In the rows, zero is written as 128.
Each path below is one point turned by a fixed rotation once a step. After each direction that follows a path, write how fast that rotation turns it, in degrees a step (0 if it stays still).
Each turn is a multiple of 5 degrees from 10 to 175, or 0.
Each row of a path follows its step; steps can be skipped.
path 1
step 1: [127 140 118 123 132 118 121 122 123 133 139 131 125 124 128 131 124 124
 128 114 139 128 139 127 131 122 140 124 122 127 127 141 132 124 137 117
 129 138 141 139 131 124 128 130 129 125 128 121 120 119 124 133 126 131
 132 125 134 120 114 127 122 125 127 128 128 116 130 127 118 128 133 120
 122 120 133]
step 9: [128 133 126 120 120 125 130 139 115 137 144 126 124 132 132 145 125 128
 127 124 131 126 131 125 129 131 138 124 122 118 124 132 119 126 129 118
 136 138 122 120 132 124 136 133 138 119 126 123 125 128 126 118 121 124
 125 129 119 134 129 126 122 136 131 130 123 125 131 121 134 140 140 126
 133 116 128]
step 10: [138 145 122 116 128 128 123 122 118 123 127 124 130 135 130 133 132 128
 120 115 135 122 141 135 127 134 135 127 117 133 116 131 121 129 126 130
 134 130 126 136 140 132 130 120 138 130 123 122 126 119 127 123 126 122
 135 124 125 128 124 141 133 127 138 132 123 120 126 125 124 130 137 134
 128 137 125]
step 11: [129 135 132 119 132 124 127 142 133 129 130 134 136 133 126 133 130 126
 126 131 130 119 134 127 121 121 131 125 127 127 131 132 123 132 123 126
 131 133 130 136 150 117 123 128 146 129 124 127 126 120 124 129 119 130
 121 122 132 137 131 133 124 131 121 138 113 127 139 137 138 137 133 121
 123 135 126]
step 13: [128 137 127 123 129 120 130 131 116 129 141 132 131 140 130 139 135 125
 129 126 129 130 131 130 124 131 137 121 137 124 120 140 123 129 126 130
 132 142 129 126 139 126 129 134 138 129 123 120 132 115 123 130 132 128
 122 131 131 125 123 127 124 117 125 120 130 109 121 126 120 142 133 125
 121 121 129]
step 15: [126 135 149 119 130 135 125 134 129 126 143 131 135 138 129 133 130 121
 129 123 133 126 127 122 122 119 123 128 121 123 129 131 127 131 127 119
 115 146 130 119 141 119 133 133 124 127 128 136 128 120 123 123 123 124
 122 124 130 131 124 126 128 134 128 127 120 126 136 127 132 143 130 133
 122 125 123]
step 18: [134 130 127 119 128 131 127 128 125 130 134 127 115 122 128 129 118 137
 136 114 131 122 127 117 127 124 130 123 121 126 123 143 129 125 134 114
 119 144 136 125 133 125 129 129 128 127 124 129 127 115 136 115 131 123
 136 116 116 125 119 130 131 126 137 136 124 130 138 125 131 124 131 129
 129 121 125]
step 23: [133 135 129 115 133 125 119 133 128 117 123 138 128 127 128 132 132 120
 125 122 143 120 133 120 126 135 123 124 119 124 127 130 119 139 134 132
 130 130 128 142 135 127 130 127 137 128 122 133 132 129 117 130 113 124
 127 119 138 134 125 125 117 126 139 137 129 124 136 130 127 132 134 129
 120 137 133]
Speeds:
[127 126 130 129 132 129 131 126 128 129 130 123 128 128 127 128 129 128
 128 131 129 128 127 126 126 129 129 129 127 126 126 125 128 126 129 127
 130 130 129 125 129 128 131 126 127 129 125 127 129 128 128 127 127 128
 129 128 127 128 128 129 128 129 128 129 129 127 129 127 128 129 127 130
 129 126 128] => 115
[128 125 130 129 125 128 128 128 128 130 129 128 129 129 130 130 127 129
 128 129 128 128 128 127 128 128 132 125 128 129 130 127 128 131 130 125
 129 128 128 126 129 127 126 128 129 129 129 129 129 126 131 126 127 127
 127 132 128 130 125 128 126 128 125 127 128 126 129 131 128 129 127 127
 128 129 129] => 170
[125 126 131 127 129 128 128 129 129 128 127 127 127 129 129 126 128 128
 130 127 130 129 129 128 128 127 126 130 127 125 131 127 127 130 127 129
 129 128 127 129 132 127 129 126 127 126 129 131 127 124 129 130 128 127
 131 127 128 129 130 128 130 127 129 128 126 127 129 130 127 126 126 127
 129 128 130] => 95
[126 125 126 127 127 129 128 127 127 130 128 128 127 126 128 131 126 127
 127 127 126 128 130 129 130 129 128 129 128 128 127 130 128 124 127 128
 127 127 128 129 130 127 127 126 129 129 129 126 129 127 129 127 129 129
 129 126 128 129 127 131 128 132 127 131 124 127 128 130 128 125 130 126
 129 128 125] => 45
path 2
step 3: [138 135 116 128 131 125 129 124 128 119 118 124 118 123 128 138 133 123
 132 131 122 124 114 128 124 122 131 131 129 126 142 133 131 120 131 127
 127 124 125 117 139 124 138 128 125 137 128 127 126 130 132 139 119 122
 130 128 122 118 133 132 129 121 127 124 116 127 123 129 129 128 138 138
 129 131 126]
step 4: [133 124 128 120 120 125 133 131 127 115 130 116 127 137 125 129 129 127
 133 131 135 130 140 145 132 122 127 128 120 126 122 124 136 134 134 132
 125 135 128 129 126 124 135 120 130 124 132 131 131 129 127 132 124 131
 121 134 140 121 123 124 121 125 133 125 141 119 123 128 133 123 121 128
 121 119 113]
step 8: [121 120 124 125 121 127 118 147 130 135 128 125 130 125 135 136 134 129
 138 128 140 140 129 126 127 134 136 132 126 129 138 122 132 128 132 132
 132 129 132 127 129 125 121 126 126 137 137 120 122 120 124 130 139 122
 120 140 133 134 119 128 124 132 133 126 115 129 134 133 130 134 126 131
 127 135 128]
step 9: [128 123 121 129 124 135 131 131 122 123 123 130 120 125 121 130 122 142
 126 126 128 134 123 126 126 134 117 115 127 125 119 127 130 117 128 123
 134 130 131 130 125 125 127 135 132 131 119 122 125 134 128 145 126 129
 140 121 128 115 117 135 127 126 122 123 128 132 124 134 136 126 120 115
 134 128 135]
step 12: [127 113 117 132 124 130 134 134 129 116 126 124 122 131 125 123 115 123
 135 140 127 134 137 134 130 126 120 131 132 127 130 126 146 121 126 133
 130 130 127 132 130 120 127 126 126 129 125 137 118 124 121 125 121 121
 132 127 117 123 130 125 118 127 117 130 129 127 130 136 131 120 132 123
 125 120 122]
step 17: [119 135 130 128 129 142 128 132 122 135 120 124 128 128 128 120 117 138
 120 127 131 139 131 133 126 134 128 129 127 123 137 134 124 129 137 118
 128 122 117 119 126 119 130 129 133 139 128 135 122 140 131 133 136 120
 131 125 136 129 121 130 133 124 128 126 122 139 123 127 130 134 129 114
 126 126 127]
step 23: [132 126 130 123 123 133 132 123 136 124 116 119 122 123 130 129 120 130
 137 131 132 121 132 125 117 121 134 129 133 129 128 141 134 129 133 123
 140 120 119 123 137 129 125 134 126 129 122 129 125 124 119 129 131 129
 122 131 133 126 123 138 128 130 120 125 128 133 133 123 138 115 125 139
 113 132 122]
step 24: [132 130 130 133 126 124 129 123 126 137 132 122 126 138 134 117 138 126
 138 132 145 131 138 123 128 126 119 127 124 134 125 124 124 130 127 127
 123 134 125 136 120 128 117 125 131 131 132 125 125 129 136 132 132 119
 139 126 132 126 120 124 117 126 133 119 126 119 134 128 120 117 119 121
 128 131 120]
Speeds:
[127 130 124 129 127 129 127 126 130 130 130 129 129 125 128 127 131 128
 129 129 129 127 127 128 126 127 129 127 128 129 128 129 127 130 126 127
 128 129 127 128 127 130 129 128 129 126 126 129 125 130 128 130 126 127
 130 130 125 124 127 127 130 127 129 128 127 128 128 128 128 130 127 127
 127 126 130] => 175
[130 130 126 130 128 128 128 130 130 128 130 129 127 126 129 129 129 130
 124 131 126 127 129 131 129 129 127 127 130 126 128 128 131 129 126 131
 126 127 128 131 128 126 128 129 127 129 128 129 129 126 126 130 125 126
 129 128 128 128 128 129 130 128 127 127 130 128 126 128 126 128 129 130
 127 130 127] => 40
[126 126 124 127 130 128 128 129 129 127 128 127 126 129 127 126 126 127
 128 128 127 129 125 130 130 126 130 128 127 130 129 129 129 128 127 127
 126 130 128 127 126 126 129 127 129 131 130 130 127 128 127 127 128 128
 127 129 127 131 126 131 126 125 131 128 126 129 128 127 128 129 131 127
 130 128 127] => 80
[128 131 128 126 128 128 129 128 129 128 127 128 127 127 125 129 126 129
 128 126 129 128 129 129 125 125 126 127 127 128 126 125 130 127 125 129
 128 129 125 127 127 128 127 129 127 129 129 131 128 128 127 126 128 130
 128 126 125 126 128 126 126 127 130 128 130 131 128 129 129 126 126 128
 125 128 127] => 130
[126 129 127 126 129 126 130 128 127 129 127 126 130 130 130 129 126 129
 127 126 132 127 130 129 129 127 128 127 129 128 129 131 128 131 127 127
 126 125 127 130 132 132 128 127 130 129 128 128 129 129 128 131 128 128
 128 128 129 128 128 129 129 128 131 128 129 128 126 127 128 128 130 129
 127 128 127] => 110
